One vector is turned by the same rotation once a step. Each row is the vector after some number of steps, and that number follows the row.
The counts run from 0 to 440.
[ -7  17   0  22  20  15  -8  20   3  -6 -11  10  -5  18  20   5  23   4
  14  12  27   7 -35  -2 -34  -3  -8 -20 -17  12  -9   4  15 -15  15  24
  11 -13  -3  -4  16  55  -6  10  -7   9   4  -9 -16  -9 -24 -23] -> 12
[-12  -3  14   1  28  23  26  34   6 -18   5  21   4   9  10  -1   8 -20
  -2   0  31 -23   9  -9  -7   9   1 -13 -17 -14 -35   2  29  11  46   5
  17 -18 -10   3  -4  21  11  11  31  -6  -7  -6 -28  -7  10 -24] -> 67
[  1   2   4  11  42  11 -25  22   8 -23  -1 -13 -26  10  14  -2  20 -27
  12  -6  36   9  -5   0 -20  18   2  -8  -2  -8 -19   1   9   1  37  -3
   9 -15 -12   0   4  47  -1  -5  12   0  10 -16 -34  -9 -11 -29] -> 391
[ -3  19 -12  13   5  19  16  33  22 -10  13  26   0  10  29 -12   4 -31
  15  -1  15   3 -13  -1   5  -7 -11 -14  -1 -18 -14  -8  24  21  35 -11
  23 -20 -13 -25   8  33 -10  15  40 -20 -25   9  -8 -16 -21 -11] -> 248
[  5  -3  13   1  21  -4   4  38  -8 -22  23  10  11  -2   5 -23  17   3
  17 -13  48 -15   2  -3  -8  18  -1   0   4 -24  -8  14  18 -15   8   6
  27 -12  18  -3   6  15  24  -2  27 -13  26 -27 -15 -29  21 -15] -> 64
[ -3   7   1   6  40   2   6  30  -2 -22   8  14 -22 -15   9 -13  29  -2
  19 -26  52   2  -3   2   5  13 -14  -4  15  12 -16   8  20  -8  23  16
  -4 -34  -1 -36  -8  13   5  11  22 -18  12 -27 -16  -6  21 -25] -> 261
[-10 -14   8   3  15  32   7  10 -10 -38  -2  12  -4 -21   3  -9  30  -8
  39   2  32  -1  -8   6   8  -6  -2   7  -8 -20  -4  -9  32 -13  40  -9
  18   6   3 -22   2  24 -14  24  24   2 -12 -26 -20 -23  -2  -4] -> 383
[  0   9   4  10   9 -11   8  44 -28 -23  19  -4  24  12  10 -23   2 -11
   6 -16  35 -28   5 -12 -10   6  -5  -2   2 -41 -20  12  10  -7  15  -1
  42 -13  -5 -13  12  -5  21  -2  29  -9   5 -31 -18 -14  10 -16] -> 65
[-23   8 -35   3  26  -3 -11  12 -16  -3  31  14   9   7  12   7  20  19
  13   0  35  22 -31  10 -20   2   7 -13  -9  13 -10  12  24 -25 -13  14
   5 -21  -5 -45   5  11  -5 -23  15 -15  -8   7 -10  10  -4  -5] -> 337
[-18  24   8  26  20   3   0  28 -12  -5  -3  27 -10  33  15 -16  16  16
  13  11  41  -2 -36  -8 -32   1 -17  -5 -10  -1 -19  14  19 -14   2  17
  31 -21  18 -20   0  27  -2 -11   8  -3  18  -6  -9   2   0 -29] -> 226
[-24   6 -16  18  -8  -2 -26  21 -30 -11  15   2  12  -1  25  14  23  -6
  23  20  13  21 -18   6 -13 -16   5  -3  -7 -35 -10  -3  27 -13   9 -17
  42   7   9 -34   7  -5 -17 -11  22 -11 -24   6 -30 -12  -4  -5] -> 318
[ -6   7  11   0  23   7   7 -12 -18 -27  16  13  11  -6   9   8  23   2
  31  21  44  -1   3  -3  11   8  -5   0   4  11 -21  12   7 -35  17  20
   5 -22  -2  -3   5  29   0  -3  16  11  -3 -27 -28 -43   5 -23] -> 75
[ -8 -12 -12   2  26  16  11  32  20 -17  30  23   6  -2  10  -6  20  11
  15 -16  30  -9 -11  16 -20   1  11 -14 -14  11  -2   0  45 -11  17   7
  13  -5  12 -38   0  19  -6  14  29 -11   7  13  -8  10   8   5] -> 348
[  5  13  10   9   9 -17  -9  27  -5  10  27  -2  -7  24   0  -1  23   2
   9  -1  63  21 -10  -5  -6  10  -5 -16  -5 -21 -18  14   3  -8  13  19
  31 -31   2 -33   4  12   8  -7   5   0  15  13 -15   6 -18 -21] -> 408
[-12  10   2  -2  19   2 -17   5 -24 -20  17 -22   2  -2  20  -2  27  -6
  26  18  42  -1 -12   0 -24   4   7  20  -7 -10  10   6  12 -42  -9  -5
  40   1  18 -22   1  20 -15 -15   9  -7   8 -15 -39  -7  -1  -5] -> 92
[-15  30 -34  22  22  10  -2  45 -20  -2   0   6  18  12  19 -11  15  -4
  13   3  13  -4  -8 -12 -41   4  -4   5 -22 -15 -14   1  26  -3  30  -9
  34  -9   0 -37   8  -7  -8   5  12 -10 -11 -16  -3  16 -24 -19] -> 231
[-12  20  -5   7   9 -24 -12  12 -10 -24  20  15  20  11   8   4  22  -3
  28  13  51   3 -20  -6 -16  -4 -18  -8   7 -15   9   4 -24 -33 -13  19
  23 -24  11 -28   6   6 -23 -27  18 -11   5  -8  -9  -6   3 -15] -> 108
[-25 -13   6   7  21   9   1  13   1 -28   8  12   7 -32   5  10  38  -8
  22  -7  44  12   1  -6  15   0  -2 -18  -3 -14 -15 -22 -10 -14  18   9
  13 -28  -1 -18   0  16 -11  14  21  -6 -27 -18 -40 -12   0 -23] -> 399
[-18   2  36  -3   2  31  16   4  -5 -25   7  15  14  -9  15  -1  24  -3
  26  19  40  -6  -8  -1  -8 -12   0  -6 -24 -14  12  -3  11  -8  17   7
  29  -6   7 -24   3  25 -22  23  26  11 -11 -15 -26 -20  -6 -16] -> 87
[ -6  13  15   1  28   8  -2  14  -5 -10 -11   4 -14  13  16   2  17 -21
   5  13  35 -11   2 -10   2  15   0 -13  -2   5 -41   5  18  -3  39  19
  30 -30 -12   9   4  34   6   4  18   6   7 -14 -28 -17  -4 -31] -> 292
[-19  13 -27  10   5 -13 -16  14 -17  -8  44  25  28  14   4   1  14  15
  19  24  26  23 -13  -3 -14  13  14  -4   1   5 -26  18  31 -37 -15  13
  25  -9   6 -12  17  17   5 -30  20  -7  -8   7 -17 -10  -3   1] -> 436
[-13  -4 -41  13  34   4  -2  35  20  -8  10  21   8 -11   6  -7   9  -3
  21  -5  13  -9  -2  10 -16  13  11 -30  -7   9 -27 -31  46  -9  37  18
   3 -11  -2 -14   1  26   5  14  36 -11 -18   2 -17 -11  -3 -15] -> 134
[ -6  18 -12   8   4   8  17  37 -12  -3  13   4  21  11  26 -17   2  -4
   3  -7  16 -16 -16  -2 -16 -24  10 -26   7 -15 -11  -8  33  12  28  -9
  38 -12 -10 -48   9   2   4  14  24 -13 -16   3   2   1 -12 -13] -> 346
[ 10   7  -8  21  21 -10   0  28  19 -21  -3  21  -2  -5  23 -22   8  -4
  22  -6  20 -27 -10   4 -21   8  -1 -28  10  10  -8 -21  21 -11  35  24
  23 -15   3 -19  15  21   5  18  23  -3   7 -13 -14 -34   9 -18] -> 130
[ -9  16  22 -13  33   9  -5  19  -5  -5   5   3   2  -7   9  -2  24  -1
   3   2  59   3   4 -11   6   6  12   1  -6  22 -36  16  16  -6  21  18
  -3 -31  -9 -13  11  40  -6   4  12  -4   3 -21 -21  -5  -4 -38] -> 79
[ 17   7  -6  19  18   5 -14  21  24 -32  17  26   2  -9  24 -32  36 -11
  28  -9  40   6 -20  12  -5  10  -2  -3  17  -3   6   7  19  -6   5   0
  11  -9  23 -22  14  47   4  24  20 -18   8 -15  -2 -36  -2 -20] -> 245
[-20  14  -6  10   7  -9 -22  17 -21 -13  22  23  12  19  10  -4  13  13
  35  29  29   2 -16  -5  -9  -8  -3  18  15  -7 -17  10  23 -37  -3  16
  44  -2  17 -34   1   1 -13 -26  15  -8   4 -15   9 -18   6  -2] -> 223
[ -7   6 -17   5  13  21  12   6 -13 -33   9  19   8  -3  28   5  10 -10
  21   4   9 -15 -23  16 -17  -5  -8 -16  -4 -12   0 -20  54 -14  33  -8
  32   7  -6 -16   3  12  -7  10  42  -5 -13  -5 -19 -32  -3   2] -> 351
[ 12   3 -14 -10  28   2   5  14  -7 -33  20  -8   1  -7  -4 -24  26  -2
   3 -35  48   2 -12  -5 -25  27  -2 -26  -2   2   0   6  14 -14  12   7
  12 -20 -10 -33   8  14   9  35  22 -15   4 -26 -11  -8   2 -17] -> 48
[  1   5  18   9  19  19 -16   4  -8 -24  -6  -1  -6  12  17 -17  27  -4
  13  15  43  14 -26 -10 -16   7   6 -16  -9  -1 -11  23  20 -11  24   8
  32  -6  -3 -10  17  40  -9   3   0   4   7  -7 -21 -26 -32 -29] -> 308
[ 12  14 -30  16  16 -21 -25  38  -2 -10  18 -13  13  -4   4  -9  22 -18
  33  -5  45   6  17  -5 -14  19   9  10  16 -27  -7  -4 -11 -20  18  -5
  20 -15   1 -18  14   8   2  -9  14  -2  -2 -30 -20 -16 -11 -11] -> 393
[-19   9 -24  22   1  10 -12  40 -18  -2  10 -10   3  -1   6  -5  30  13
  -7  -7  17  20 -15  -4 -35   0   4  -2 -20  -4 -11  -2  23  -2   1  -9
  23  -6  10 -35  10  24   7  25  16 -21 -12 -16 -24  17 -30 -26] -> 17
[-16   6 -14  -6  16  13  -8 -12  -6 -32   7  21  21   1  19   6  23 -11
   4  23   2   9 -19  -6 -13   0  17 -38 -10   2 -25  -3  44  -8  24   8
  29  -9 -15  -6   4  24  -7  -2  32  -2 -24   8 -29 -26 -21 -12] -> 434
[-29   9  -6   0  20  39  25   0 -22 -21   6   9  -9   0  11   8  19  -5
   7  17  22   7 -28   6  -2  -1  -7   2 -23  11 -24  -4  39 -11  31   1
  23 -19  -8 -16  -9  21  -4  28  29  -8 -16  -3 -22 -14  -9   4] -> 154
[-13  12  -9  20  22  15 -19   3  -9 -36  -4   1  -5 -13  13  -6  35  -8
   8   3  21   0 -30   5 -22   3  -2  -6  13   9  -1  11  25 -11  -3  -6
  23 -12  -3 -22  16  45 -14  11  18 -30   5 -25 -13 -25  -9 -20] -> 241
[ -1   1 -14   0  -8   6  18   9 -18 -25  30  -7  30  -8  23   2   1   1
  24  -3  19   0  -9  10   6 -13  -3 -12  -1 -22  -6 -27  31 -15  37 -14
  34 -12 -23 -29  13   4   6  20  29   2 -21  -8 -21 -33  -5  11] -> 54
[-14   1 -15  10  14  21  -2  54 -18   2  26  -8   8  -5  -3   6   2   2
  28  -7  44  13   9   1   2 -12  15  27  -5 -21 -21   1  24 -15  23 -17
  13   0   4 -38  11  16  -4   0  23  -2 -17 -21  -8  19  -6  -2] -> 381
[  7  -6   7 -11  25   6 -12  -8 -15 -27  28   2  -6  -5   4  -4  30  -6
  37  12  56  16 -11   8  -3  16  -8  -6  -2  -7  -1   9  17 -34  15  16
  27  -9   8 -28 -12  13 -10 -14  14  11  15  -1 -29 -19   4 -10] -> 190
[  8  22   2  13  13 -11 -27  44   0   8  22  -6  26  17  19 -24  10   6
  38  12  57  22  -5  -9 -14   7  11   7   6 -15  -3   8   0 -12   9   3
  31 -11  -2 -30  29  24  -5  -5  -3   7   2   0 -10 -17 -28 -14] -> 310
[-29 -12   1   5  15  13 -12   8   4 -45   2  27   1 -26   6  -1  43  -6
  23  11  30  -7  -3  -6 -20   6   3 -23  -6 -19   2  -1  12 -11  13  -2
  15   1  19 -20 -13   7 -26  -6  31  -5 -15  -5 -22  -3   6 -32] -> 103
[-22   8 -24  25  16   7   3  34  -4 -24  19  31  28 -11   7  -3  24  19
  39   3  26   4 -11  -2 -38   8  -5   3 -23  -1   9  -1  15 -35   5   7
   7   7   5 -35   7  12 -24  15  15  -4 -13 -19 -14 -10   1  -3] -> 234
[-16  15  -6  16  34 -13 -20  37  -7  -7   9  11 -13  20  14  -3  21  -2
  -2   9  40  -1 -23   1 -28  10   5  -7  -5 -11 -14  20   8   1  -5   6
  31 -19   4 -34   0  21  -1 -24  13 -22   8   0 -18  10   4 -28] -> 325
[-20  15 -20   9  11 -21 -26   8 -11 -24  14  -6  -8   8  16 -13   9 -20
  22   8  24   2 -23   4   2  -7   4   5  27 -19  -2 -12   2 -20   1   3
  56 -16   6 -38  22  22 -10   4  28 -26 -21  -6   7 -25  -2  14] -> 26
[  3 -11  10 -13  31   4 -15  -1  -8 -13  19   6  -9   2  12  12  16 -23
  36  15  46  10  -1   4  16   6   9  -7   7  -3 -12  -2  25 -19  49  14
  18  -9  -9 -30  -5  13 -22 -22  23  19  -6  13 -11 -18 -12 -11] -> 189
[ 12  33 -15  14   7   9  11  15 -31  -1   6 -12   3  15  31   3   0 -15
  10  12  32   6 -18 -11   5 -12 -13  14  13   5 -27   7  21  -7  34  -9
  21 -17 -21 -14  20  36   4 -10  16  -3  -6 -23  -8 -26 -33 -18] -> 374
